128 stands for zero in the data rows.
Here are some numbered points:
 80 129 119 161  80 150 107 120 105 0
 74 120 126 122  87 194 139 141 135 1
 89 128 131 154 107 162 117 142 159 2
 87 133 121 114 116 138 136 107 123 3
162 142 140 141 134  73  95 118 160 4
154 137 127 156 128 113 103 129 158 5
 82 148 144 217  75 168  39 145 134 6
164 125 115 194  65 180 107 130 157 7
156 137 162 156 144 109 102 132 152 8
172 120 211 137 111 208 137 166  95 9
103 126 151 124 162 192 138 159  81 10
 21 108 111 138  99 195 134 138 135 11
107 120 169 109 175 105 102 184  91 12
 97  93  87 108  96 109 176 121 101 13
123 176 129  69 162  48 159 158  37 14
180 121 186 170 168 148  97 170 191 15
140  69 165 163 131 194 107 155 123 16
 78 114  48 117 127 144 155 132 138 17
131 111 158 135 159 144 151 138 119 18
170 174  99 141 129 121 130  84 140 19
131 110  68  77 127 135 185 106 160 20
138  91 114  94 107 143 136  96 105 21
144 108 115 145  81 107 129 138 111 22
 92 115 140 123 110 185 136 149 130 23
187 131  36  56 112  79 171 110 166 24
176 156 162 159 177 129  79 179 137 25
134 100 142 143 109 193 106 142 117 26
 89 145  79 152  52 178  65  96 156 27
183 147  39  48 102  71 181  95 144 28
121 154  92 114 148  91 131  88 115 29
135 152 192 101 185  82 160 146 130 30
119 137 131 106 121 130 118 187  81 31
225 152 142 140 141  53 142  82 192 32
 96 113 133 139 150 173 103 139 101 33
116  89 169 173 102 137 104 120 168 34
137 129 135 122 132  95 106  95 149 35
103 141 187 134 140 156 141 101 102 36
151 126 156 132  81 169 130 143 141 37
106 108 149 183  87 189  89  76 129 38
132 142  75 112  63 127 124  92  79 39
 93 133 160 166 161 150  92 168 118 40
179  99 166 105 144 203 148  98 167 41
134 141 166 147  97 113 123 126 100 42
119 110 182 129 147 131 100 197 148 43
122 101 135 137 169 111 147 103 141 44
134 174 110 104 148 117 113 120 101 45
 89 119 156 129 183 174 111 154 107 46
176 136 132 156 169 144 138  96 147 47
131 157 164 124 113 126 105 171 154 48
107 125 133 148 139 106 135 116  95 49
New points follow, each followed by the number of its nearest point above.
146 146 181 128 112 147  99 174 157 48
 72 128  82 149  57 175  80 110 142 27
138 137 163 135 108 115 129 124 110 42
134 167 157  41 183  60 162 208  32 14
133 124 143 145  81 160 126 137 141 37
103 130 172 154 168  95 103 125  99 49
119  98 106 124 166 134 108 129 150 44
143 132 157 139 100 122 131 123 110 42
137 153 169 108 197 103 153 153 163 30
153 166 182 135 171 103  62 163 129 25
 97  92  74 118 121 149 136 162 110 17
 65 128  47 123 132 129 149 131 155 17
122 159 187 107 204  88 149 153 131 30
100 107  96 119  81 109 159  98 103 13
106 140 193 124 201  37 139 143 126 30
132  95 204 132 126 154 135 141 138 18
 76 103  76 116  99 155 146 148 151 17
154 108 233 119 160 202 117 170 129 9
 74 140  75 132  44 186  94 101 142 27
158 171 184 139 111 133  98 183 172 48
149 148  75 105 150  67 152 109 118 29
 97 118 136 137 160  93 131 113 102 49
156 153 101 103 163 149 121 112  99 45
150 113 147 146  65 174 135 110 145 37
110  60 170 172 143 211  91 136 130 16
182 150  84 120  99 105 132  99 140 19
165 137 108  96 134  70 185 119 109 29
 86 145  60 129 152 158 155 109 125 17
119 142  86 136 125 138 130 114 149 3
115 122  74 107  81  81 173 102 116 13
167 147 101 110 144 177 126 126  68 45
181 125 133 146 171 122 150 111 140 47
 86 167 119 146 122 158  78 134 140 2
 75 106 130 148 142 192  99 124  86 33
131  68 150 121 152 161 159 173 138 18
 97  96 100 105 108 116 155 110 109 13
134 172 136 146 114 149 112 178 139 48
100 147 120 111 123 135 133 163  78 31
158 179 156 151 161 114  74 167 130 25
123 132 110 140 119 138 141 167 162 2
153 119 192 133 126 220 128 167  76 9
103 171 189 162 146 184  92  95 123 36
123 162  41 156  70 188 151 109 107 39
111 120  74 127  82  80 169  83 120 13
107 116 138 142 135 115 119 116 106 49
149 112 201 122 156  79 155 130 127 30
174 124 203 165 164 132  94 158 182 15
140 123  79 139  84 157 118 143 135 22
134 111 180 113 140 131 111 143 108 18
111 120  75 123  75 169 115  74 154 27
136 142 173 146 103 120 116 126 123 42
 99 137  90  97 162  95 143 105 139 29
159 138 197 131 127 191 132 171 108 9
 90 150 111 118 139 126 137 118 115 3
131 137 145 129  83 165 139 119 132 37
148 134 129  91 115 134 134  88 113 21
116  69 119 100 161  74 151 106 160 44
187 142 124 156 154 129 154 117 132 47
150 152  88  96 134  72 164 108 133 29
 98 108  94 152 143 126 137 125 103 49
134 121 164 100 162  98 128 188  92 12
138 134 178  99 212  54 146 152 115 30
131 104  98 143  78 122 112 147 137 22
 61 116 108 152  86 170 110 117 118 0
 93 132 152 149 151 116 108 127  91 49
114 135  80 125 114 148 156 156 139 17
 81 113 136 144 151 175 105 134 100 33
 91 132 137 144 103 160 106 153 144 2
 77  97  65 102 106 137 152 138 150 17
139 124 159 131  86 163 145 143 120 37
194 181 127 144 120  45 107 156 132 4
184 110 181 155 154 121  90 175 180 15
 59 104  32 116 140 109 151 143 167 17
149 134 153 110  79 147 149 134 124 37
114 184 188 181 134 165  84 145  84 40
172 173 129 142 168  51 126 114 147 4
122 134 132 154 175 150  94 109 124 33
119 143  53 132 135  92 146 108 130 29
103 117  89 108  77  90 159 109  92 13
 90 151 149 148 133 102 110 129  83 49
168 178 161 164 157 124  69 170 162 25
131 118 142  84 167  25 165 136 156 30
176 132 184 140  98 200 139 154 106 9
157 136 117 116 120 166 142 123 151 37
111 111 130 139 143  81 147  91  88 49
118 116  95 136  94 165 110 103 164 2
123 158 144 121 122 140 125 160  69 31
142 129 146 132 112 142 155 122 163 37
182 148 100 172 113 125  92 167 156 5
 83 138 137 135 153  92 123 109  71 49
139 135 189 133 122 211 145 163  79 9
135 111 146 134  81 156 130 131 124 37
141 124 120 162  85 123 117 112 175 5
124 150 188 103 200  87 144 155 132 30
122  82 115  98 152  82 151  99 149 44
109 124 172 128  92 143 120 123 108 42
192 152  90 115 107 140 150 116 157 19
158 144 196 128 119 217 140 168  93 9
127 100 108  95 119 138 151 180 120 31
 77 181 136 157  52 114  97 111 100 0
116 128 174 141 103 133 122 137 104 42
111 110 212 177 145 220 120 136 136 16
136 171 155  47 175  65 166 201  49 14
 71 104  55 124 130 139 142 133 168 17
160 105 183 168 155 107 116 124 121 8
172 130 101 127 147  60 162 101 214 32
100 113 141 141 122  89 133 114  68 49
 45 117  35 117 136 114 153 130 170 17
